One turn sends every row of this set to another row. A few are shown first. Where does it send the rows asked after them?
nolo: [ 12  13 -14  13 -13  -3  -3 -13  31  13  19 -14]
mone: [  5  18 -28   8 -20  -2  -2 -10  41   8  16   3]
Pevim: [  6   2 -20   6  -1   3  -5  13  30 -12  16 -19]
Zibaf: [-43  11   2  19  -2   7 -27   6   6   5   6   3]
bakup: [-45  15  -3  21  -3  11 -23   6   7   2   6   7]
lerif: [  1  -4 -11   5 -34   6   5  -4  21  22  13   4]
lif: [-46  14  -1  22  -3  12 -23   7   6   4   6   5]
Veka: [-44  14   1  20  -1   8 -26   5   5   3  10   5]
bimar: [  0  -3 -14   7 -36   7   7  -3  22  23  11   9]
peran: [  1   8 -30   3  -4   3  -3  16  37 -15  12  -4]
vurim: [  2  -7 -10  13 -33  12   7  -1  20  25   9  -3]
Lasap: [ -2  -3 -17  12 -36  14   8   1  25  24   5   6]
vof: [  6   4 -23   3  -2  -2  -5  14  32 -14  17 -13]
betud: [  5  13 -27  26 -16  17   5  -2  42  13   3 -12]
mapin: [-44  11   1  22  -3  10 -27   7   6   5   7   3]
noke: [-44  13   0  21  -1  10 -23   5   4   5   8   4]
Kis: [  1   5 -29  12  -5  14  -1  19  38 -13   6 -13]
reg: [-47  14  -3  22  -2  11 -23   7   7   3   6   6]
Vam: [ 13  11 -13  19 -11   4  -1  -8  32  14  14 -23]
pagu: [-44  12  -4  20  -1   8 -24   7   6   4   8   6]
Vefuf: [  2  -5  -8   9 -33   7   6  -2  20  24  13   0]
zilif: [  1  -7 -11  14 -34  15   7   0  23  23   7  -2]
mato: [-44  13   1  19  -2   7 -27   7   7   3   8   7]
Zimuz: [-43  12   0  22  -4  11 -26   9   6   4   5   3]
ropon: [ -1  -5 -16  10 -35  10   7  -1  24  22   7  10]
kif: [  9  15 -22   6 -15  -6  -3 -13  34   9  20  -5]
Potez: [-44  12  -5  22  -4  11 -25   9   9   2   4   7]
fot: [-43  13  -2  24  -2  13 -23   7   6   3   7   5]
sif: [-46  13  -3  21  -4   9 -25   5  10   1   5   9]
tegeb: [  2  17 -33  12 -20   8   1  -7  43   8   7   4]
kita: [-46  12  -2  24  -4  13 -24   8   8   3   4   5]
penar: [ 10  12 -19  25 -13  15   1  -4  37  14   7 -20]
lisu: [  5   2 -20  11  -1   8  -3  16  32 -10  12 -21]
pud: [  5   7 -27   2  -5  -2  -3  13  33 -15  14  -7]
pok: [ -2  -4 -14  15 -35  15   9   1  24  24   5   2]
farod: [ -1   6 -32   9  -6   8   0  17  38 -14   7  -7]
Genu: [-45  15  -2  20  -3   8 -23   7   6   3   7   6]
regul: [-45  11  -2  19  -3   7 -25   6   8   3   7   9]
ligem: [  1  18 -31  21 -20  16   3  -3  44  11   4  -2]
Tafed: [  3   3 -24  14  -2  13  -1  17  34 -10   8 -19]

bimar turns into vurim
Zimuz turns into sif
Now find these:
farod turns into vof
tegeb turns into nolo

One turn sends every row of this set to another row. A few are shown first. Where does it send the rows asked after them?
gefid: [ 32  21  -7 -11  15  -7  -8   4 -11   7   4   7 -27  -3   3  -8  10]
regug: [  1   0   3  12  21   1 -30 -12 -27  11   5  -5   4  15   1 -11   4]
fug: [ 17   7   3   7 -21  -3  -4  10  15   7   3  23  -7  10 -13  15  21]
gisip: [-10  -5 -14  19  -9  -4 -10  22 -26   5   8  13  10  10   3 -26   9]
pidem: [ -8 -13 -11 -13 -33  -8   3   5   4   7  -1   5   7  23   7  -9   8]
sef: [-18  -7  -2  29 -10  -3 -10  11 -24   2  -4   1  11   1  11 -10   8]
movuv: [ 12  20  -8   0   0   6  -6  11   7   7   1  11 -41  16   4 -17  19]
sizi: [  3  17 -10   8   3 -35  -5   0 -24   8   4   3  -4  19   8 -24  14]
mubeg: [ 26   2 -15   1  13  20  -6   4   4  11  31  -6  -6   9  -4  -2  21]
lupar: [ -5   2   0 -17  -6   4 -11  18  15  -2   6 -16  -4   0 -12  12  -2]
zikib: [ -7 -10  -2   9  -5  -6 -18   3 -31   2 -16  -3   5  -6  13 -19   8]
teki: [-20   1  -4   3   3  25 -10   0 -14   8  -2   6  24  -6  -5  -9  13]
Lasar: [ -2   4 -10 -40  -6   4   0  -9   1   1   4  11  -7   1   1   6  11]
Limi: [ -7  14 -19  10 -18 -10  14   5  -8   3   1  10  19  -6   0 -19  26]
gade: [-15   8 -13   9  -7  10   7   3  14   5   8   6  -3   5 -15  19  -9]
Keso: [ 17  -2   9  -3   6   8  -5 -11   2 -17  24  -5 -22   2   7  -6   0]
fif: [  4  23   0 -18   9 -25  -9   6   2   8  -3   2  21  20  -1   2   1]
Gibig: [ -7  18  13  -1  17  -5   6  14  -1  11  16  17 -22  23   4   8  10]
Dolim: [  9 -12 -11   7  -7  -8 -17   8 -33   3   0  10   6   2   4 -32  12]
tus: [ 10   1  -2  11  -7 -12  13 -11  17  16  -7 -12 -13   4  -8   9  21]
fod: [  4  -9  -5  -3 -12  23 -11  10  -3   0  17 -14  12   8  27  -5  17]
duvun: [  9  -1  25   0  14  11 -10  18 -16   9   3   1  -9  14  23 -18  19]
tavom: [ 12  14  -9   0  11  -4  15  -9  12  -7  14 -13  20   2   1 -22   5]
tapi: [ 17  16 -11   6  -3  -6  15  18   5  12  13  23 -12   4 -24  -8   9]
Nabe: [ 14 -12  14   9  -9 -16   4   8  -1  21  -9   5 -11  25  -4 -24  18]
Tif: [ -9  22  -4  -2  19  21   5 -12   6   4  -2  19   0  15  11 -23  11]
Rola: [ 17  17  -7  16  11   3 -16 -13   6  23 -11  12  11  25  -1   0  19]
zil: [  7  11  -5  -2   8  10 -16 -17  -3  -2   3 -11 -15  -5  12  18  -5]

tus turns into Lasar
gisip turns into sef
Now find these:
tapi turns into gade
duvun turns into Nabe
fif turns into tavom
teki turns into regug
fug turns into lupar

One turn sends every row of this set to another row. A few are shown first. Where does it send the rows asked after them?
tife: [ -6   5   6   4   7  -5  11   0  14 -15   8  -3  -9   1  -1  21  33  -2
 -10   5 -19  -6  -2 -16 -18 -28   2 -15   2  -1  20   8 -24  -5  -1  -9
 -16  -4   5  -2   1 -14 -13 -18 -16]
vug: [  6  -9 -31   0  20 -13 -26  -4  -1  10 -16   2   8  28 -19  12  -4   8
  -9  -1   3  21   0   9   5 -13  -2   3  -1  -3   9  -9   1  -1   0  12
   3 -12  11   4   1 -20  16   8   2]
modos: [ 21  -9 -14  -5  12  25 -20  -4  19 -13 -19  15   0  11   7  11  -1  14
  -7 -18  -7  -1 -10  -2 -20 -31  -5  -1   4   0  -4  -7  -4   7  -7 -16
  -5 -14 -14  31   1 -32   7   6   1]
feri: [  6  17   3  14   3  22  12  19 -12   8   0  21  -8  25  -8 -15   1  -3
 -10   6  14  -5  -9 -30  13  -7  -6 -23  23  -3   7  19  -9  10   2   4
 -23  -6  20   4  -7  -9  16  -3 -12]
Ropo: [ -7   2 -19  10  12   1 -14  -9   9   2   1  -8  -3  21  -4   8  -5   9
 -11 -19  -7 -11 -19  11   6   6  16  13  -5  -3  -4 -15  22  19   7  -8
  -3  -7 -11  17 -10  -4  -4  -3  -1]
Tobo: [  7 -10  -8  -1   1  -3   2  -9 -23  11 -22   1 -20   1  -2   5  -2  21
  17   8  17  14 -18 -13   2  17  -4 -23   1   6  -1  12 -19 -18  -9  15
  -6   6   0  13  24 -19   7   4  18]
sakuf: [ -8  -1   1   3   8  -6  17   8  -3   8  -3 -15  15  20 -14   8  31  16
 -16  20  10 -21 -12 -18 -14 -18   1  -8   3  -3  -7 -15  -3  -6   3   2
  -4  -6  -5 -17   4 -20   0 -14 -27]
Nopov: [ 16  -8 -16   5   3  -1   9   2   7  -2 -20  -4  -5   1  18  -1  17  -3
  -2 -17  -9   5 -12  21   7 -19 -26   0  -9   6 -14 -33   8  -1   8   6
 -24  16   7   4  11   3  27   7   0]
bul: [  7 -10  -7   4  -3  -5   6 -15 -23  17 -23   1 -21   0  -1   5  -1  16
  19  11  13  14 -12  -9   8  12  -6 -21   3   0  -1  12 -21 -19  -5  20
  -7  -1  -2  14  20 -21   7   5  18]
Vogeg: [ -3  -5  15  -6   2   2   3 -11  -4   5   2   9  -4 -17  -2  26  32  -1
 -11  -4  -8 -23  -8   5 -11  -8  17 -14   4  -4  17 -23 -17  -1   9  16
 -17  13  -7 -13  -3 -12  -8   6  11]
gonod: [  0  10  21  15   2  21  21   4  -7   9   3   5   7  -6  -9  11  34  12
 -18  16 -14 -34   3  -9   1  -9   6  20   7 -11  -8  -8   8  -7   5   9
 -18   8  -6   2   9 -23  -2   0   0]
Riza: [-10  10  11  19  -5   6 -13  20 -16  19  -4   9 -16 -17  -9   5   4   7
   7 -11   1  -5 -20 -19  10  -8   3 -12  13  12 -24  19  -4 -10  16  11
 -16   2   3 -10  21  12   6 -11 -14]
liruv: [ 15 -32   9   2   8  21  12  -1  -6   0   1  24 -25  11 -11  -8  -9   7
  11  -6  17   0  16 -13 -10  10 -21  -7  10  10 -14  10 -13 -25  -5  22
 -22   3  -2  10  -4 -20  11   8 -20]
mefa: [ 10  14   2  14   3  24   7  19 -12   4   1  20 -11  25 -12 -17   1  -1
  -9   7  15 -11  -9 -29  14  -2  -7 -18  19  -9   7  24  -7  10   6  -3
 -21   4  23   8  -1  -8   7  -4  -9]
tupu: [ 29 -20  11   8  17  -3   9  23   5  -1  15  17 -31  -9  -2   9 -10  20
  -8  -8  13  -1   1 -19  -2  -8  11 -14   8  -3 -10   6 -18 -14 -14  -6
 -33  -1 -17  21  21  11  11 -13  -9]
lala: [ 18  28   2  15  16  -7  22  -6  14  -5 -14  19   6   6  17  -6   2  17
 -22 -14  -6  -7   9   8  -2 -14 -18   8 -23  20  -8   4  -1   9   7   8
  -4   3  -6   8  -3 -11  14   0 -25]
bisib: [ 26 -28  13  -1 -16  11   5  -9 -10  11   0   2 -10  -3   1  -5  -4  -5
 -10   9   7 -18 -21  -2  20   6   8 -14  19   4   4  19 -19  -5   7 -24
 -34   0  -2  20  11  -8  11   3  13]
kikik: [  8  23 -13 -11 -10  15  -8 -10  10 -11 -38   9   7  12  -9  -4   5  21
 -30 -17 -10 -10  -5  20   6 -11  -6  -2   4  19  -5 -15  -2   3   6   7
 -24  -1  -6  23  -5 -13   7   4  -1]
sebu: [ 31 -13  14  12  16  -6   5  21   3   0  16  18 -32 -17  -4   6  -9  19
  -4  -6   9  -1  -5 -16  -1  -7  10 -18   6  -6   0  10 -18 -11 -14  -9
 -34  -2 -13  17  22   6  18 -12 -13]
zibot: [ 11  -9   2  -6  21   5   7 -23   6  -4  10  -4   5   3  21  -7 -20  19
   3 -20 -21  -7 -15   9  -7  -5 -18   4 -14   3 -12  -9   4  20  -3   3
  -1   2 -21  10   5  -9  13  11 -10]
zulud: [ 18 -36  12   2   9  23  10   2  -9  -1  -1  28 -20  14 -17 -12  -6   8
  11  -6  17  -5  12 -12  -7  11 -27  -3   9   7  -7  12  -9 -23  -8  20
 -23   1   3  11   3 -14  10   2 -19]
fezit: [ -9   2 -16  12  -5 -19  -8   4   5   7 -27  -7   0   1   3   6   3   6
  -2 -21   3  10   8  12   4 -18 -16 -13   1  13 -11 -17   9 -18   6  14
 -12   5   6  -1  14 -14  40 -13  -8]
Tef: [ 19   7   1  10  -6   1   8 -11  19   4 -10  11  11   6   6 -10 -12   2
 -27 -12 -10  -4  21  -9  12  -5 -18   6  -5   7  -6  -2  -2  -6  18  17
 -27  -4  15  24   7 -22  23   1 -32]
Torev: [ 13   0 -10  20   7  18   7   6  19  12  -4  15  -5  13  15  20  17   6
  -8 -33   2 -11 -14  -2  -2 -29 -11  -6  -7   2  -3 -15   7  11  17 -22
   4  11 -23   4  -2  -1  18   7  -8]
vid: [ 26 -27  13   3 -12  12   6 -10 -12  13  -3   3   0  -1   1   1  -2  -2
 -12  13  12 -16 -22   0  21   2  10 -11  22   9   3  11 -24  -3   9 -19
 -35  -8   2  19  12 -10   8   5  19]
Pap: [  3  -9   5 -20  -6  13  27 -14  10  -4   1 -18  -8   0  -9  10  27  22
 -13  15 -17  -8  -8 -16  -6 -14 -15  -3   7 -14   0  -9 -10 -22  -5   6
 -24   4  -9  17  17 -22  -3  -6 -14]
nivi: [ -6 -13  18   5  23   7  -8   9 -15  15  18  24   8  -1 -22   2  -3  15
   2   7  11 -13 -10  21  12   5  -9 -18  21  25 -16   3  -5 -13  18 -12
 -19  10  -3   1   6 -11  -6   7   1]
Sabe: [ -2  10  15  19  -8   5 -12  16 -16  16  -9  10 -16 -19 -14   8   4  14
   2 -14   8  -7 -27 -15   6  -1   3  -8  11  16 -15  20  -5 -12  14  12
 -15   1   7 -12  23  10  10 -12 -12]
Zed: [-10 -23  -3  -2  28  10  -4  -7   5   9   6   7   6  25  -6  15 -16   9
  -6 -13   6  -3  -1  -1  13  -7   2  19 -13   8   1  -3  13  13 -11 -22
  -1   3  -6   6 -24  -6   9  14   6]
zuno: [ -2 -16  17  11  23   6  -8  11 -21  20  14  28   7   4 -23  -2   0  15
   7   8  10 -15  -8  21  12  11 -12 -21  12  25  -9  -3  -4 -15  14 -12
 -22   9  -5   6   8 -12   0   8  -2]
dup: [ 27  -4 -25   4  26 -23  -6  -4  19 -14 -29   2   1  11   0   5   7  -1
  -6  -7   2   1  -5   3   4 -19   0   8  -9 -13  -7 -11  12  -2   4  14
  -6 -15  14  17  -7  -3   9 -12 -10]
faz: [ 11  15 -27   5 -10  16 -15 -12   7  -6 -14   2  -3   7 -14  12 -14  18
 -32 -13  -8  -6   5 -10  15 -19  -4   0   4  -3  17   2 -16  13   3  -1
 -31 -15   0  25   2  -7  13   0  -2]
zava: [ 10  -7  25   0  27  -1   6   6   1  -5   3  14   4   2  -2   4  21  -1
  -6   5 -28 -28  14 -23  -6 -17   0   2   2 -13  10 -13 -19  -1 -29  15
 -10   1 -13  -1  -8 -10  -1  -3   2]
zug: [-10 -10  14  -5  30 -13   5  17 -15  12  -3  25  -5  22  -1   0   5  12
   3   5  17   7  -5  -7   3  -6   9 -26   7  17  17  28   5 -10 -14 -12
  -1  -7  -8  15   3  -3  15 -20   2]
subuz: [ -5 -23   5  -4  -4  -4   2  -3  -2   6   2 -18   3  22  -4  -1  27  -3
 -12  13 -19  -9  -1  -4  -9   3  -1  -3  -3  11   6 -24 -31  -8 -13   1
 -19   3 -10  -3   1 -17 -17   5  -4]
kan: [ 10 -10   0  -7  -5  22 -11  -9  10   1  -7   9  -3  -6   8  24 -14  17
 -11 -21  -3   4 -11  -1  -7 -40  17   3 -12  -5  -2  12  -8  17   0 -27
 -15  -1  -9   9  12  -4  10   9  14]
Saf: [  6  -5  16   7  17  10  21  -3  11  -2  14   7  21  12   7  -7 -24  12
   1 -15 -11 -11  12   2   9  -5 -12  -5 -14   1 -29 -12  12   7   5  -6
 -21  20   1   7  -2 -13  23  14 -10]
lanof: [-10  -6  14  -3  30 -12  12  15 -10  11   1  23  -9  22  -2   3   3  16
  -2   6  20  11  -2  -3   5 -11   7 -20  12  10  18  25   3  -8 -20  -8
  -3 -12  -7  16   4   0  12 -23   8]
bureg: [  3   2   6   6   4  -5   6   5  25  18 -11  13 -10 -18  20  22  -4  19
  -1 -26  14   3  -1  -4   3 -26  -5 -14 -19  -1 -21 -17   1  -2   8 -17
  -6  25 -11   6  14  -9  23   4  -6]
vugub: [ -4 -16  10 -11  18   3  17   4  -9  -4  -4   2  -9 -17   9  15  24  14
  -8  12  13 -17  -3 -12 -28 -15   1   4   5 -10   0 -27   4  -6 -21  21
 -18   0  -5  -3   8 -28  13  -7  -6]

Riza turns into tupu
Tef turns into Saf
Now find these:
sebu turns into bisib
lala turns into zibot
vugub turns into Vogeg

One turn sends every row of this set to another row. A few are shown first. Where does it send the rows asked after them?
lef: [  8 -12  23  12  20   2  -3 -13  11  -5 -29  -3 -28  -6 -15]
rugu: [ -2  10   4  16   5   8  29  -8  24 -10   1  11  11  16  13]
Tul: [ -1   4  14   6   9  16   7 -18  10  -6 -11  -7 -35  -3 -20]
dozom: [  8   9  17  20  16 -24  16  -7   3 -22  -5  -8  12   3  24]
lir: [  6  -5  -2   1  22   6 -26  -8  21 -10 -18  -8 -27  15  18]
tez: [ 19   0  -3   6   8  -6   6  -9  31  -6  18 -15  10  -3  -2]
maku: [ 24   0   0   8  16 -20  -5  -8  21  -4  15  -7  13  -3  -3]
bopu: [22 -7 -1  8 13 -8  2 -7 38  1 11 -3 12  0 -3]
tamin: [  0  13  31   1  14  -6  11 -26   9 -19 -27 -14 -15   6  23]
zis: [  8  -3  24  19  -4 -11 -16  -1   8 -27 -13   5  14  19 -14]
tosek: [  6 -12  31  22   5  -2 -11  -5  35 -21 -25  -2   1  13 -10]
Big: [ 21   7   0   7  19 -11  -1 -11  30   3  19  -3   4  -1  -8]
busut: [  1  10  36  22  15  -9 -10 -15  34 -21 -13 -12 -20   6 -13]
Fasa: [ -7  24  24  15   2   5  -3 -16  25 -19   5  -2 -17  17 -22]
kes: [ -1  13  17  15 -15   0  -5  -9   7 -35   4 -10   4  16 -14]
Lavim: [ 10 -13  -6   0  12   4 -27  -2  13 -14 -19  -5 -14  18  19]
poz: [  1   6  16  20  14  -5  29 -13  30 -17  -9 -11   1   3  25]
vobi: [ 22  -1   5  10  18 -16   2 -12  33  -4  12 -17   3  -8   1]
tuk: [  7  11  25   0  14 -16  -1 -17 -12 -16 -26  10   3  15  15]
futok: [  4  26  17  17  29 -22  11 -13   6  -7   4  12  -1   7  10]
Pomik: [ 5  6 14 20 26 -9 11 -6 23  0 -9 27 10 15  9]
tozum: [ 10 -12   6   4  -5   8  -2  -4 -15 -14 -15   5  -2   5 -18]
Rupuz: [  2   7   7   2  -4   9   5 -14 -14 -17  -3  -9 -21  -1 -18]
Naf: [ -2  25  21  -3  16   2   6 -24   3  -3 -16  21 -12  23   3]
Bir: [  0  -1  22   1   8  11  11 -17  22  -4 -34  20   0  22  13]
gatid: [ -4  10  16  -2 -10  13  21 -20   5 -21 -18  -3   1  17  20]
mafe: [  2   7  -7  -2  18  11 -20 -12  17 -11  -7  -9 -32  16  14]
Fibe: [  4   9 -12  -4   7  10 -20  -8   5 -18  -1  -9 -22  19  14]
lib: [  7  -3 -11  -3   5   7 -25  -2   2 -18  -9  -3 -11  21  16]
ruzes: [ 12 -27  15  11   3   4  -4  -5   4 -13 -32  -4  -7  -4  -9]

Naf turns into tuk
futok turns into dozom
bopu turns into Big
Now find these:
lib turns into lir
busut turns into kes
ruzes turns into Tul

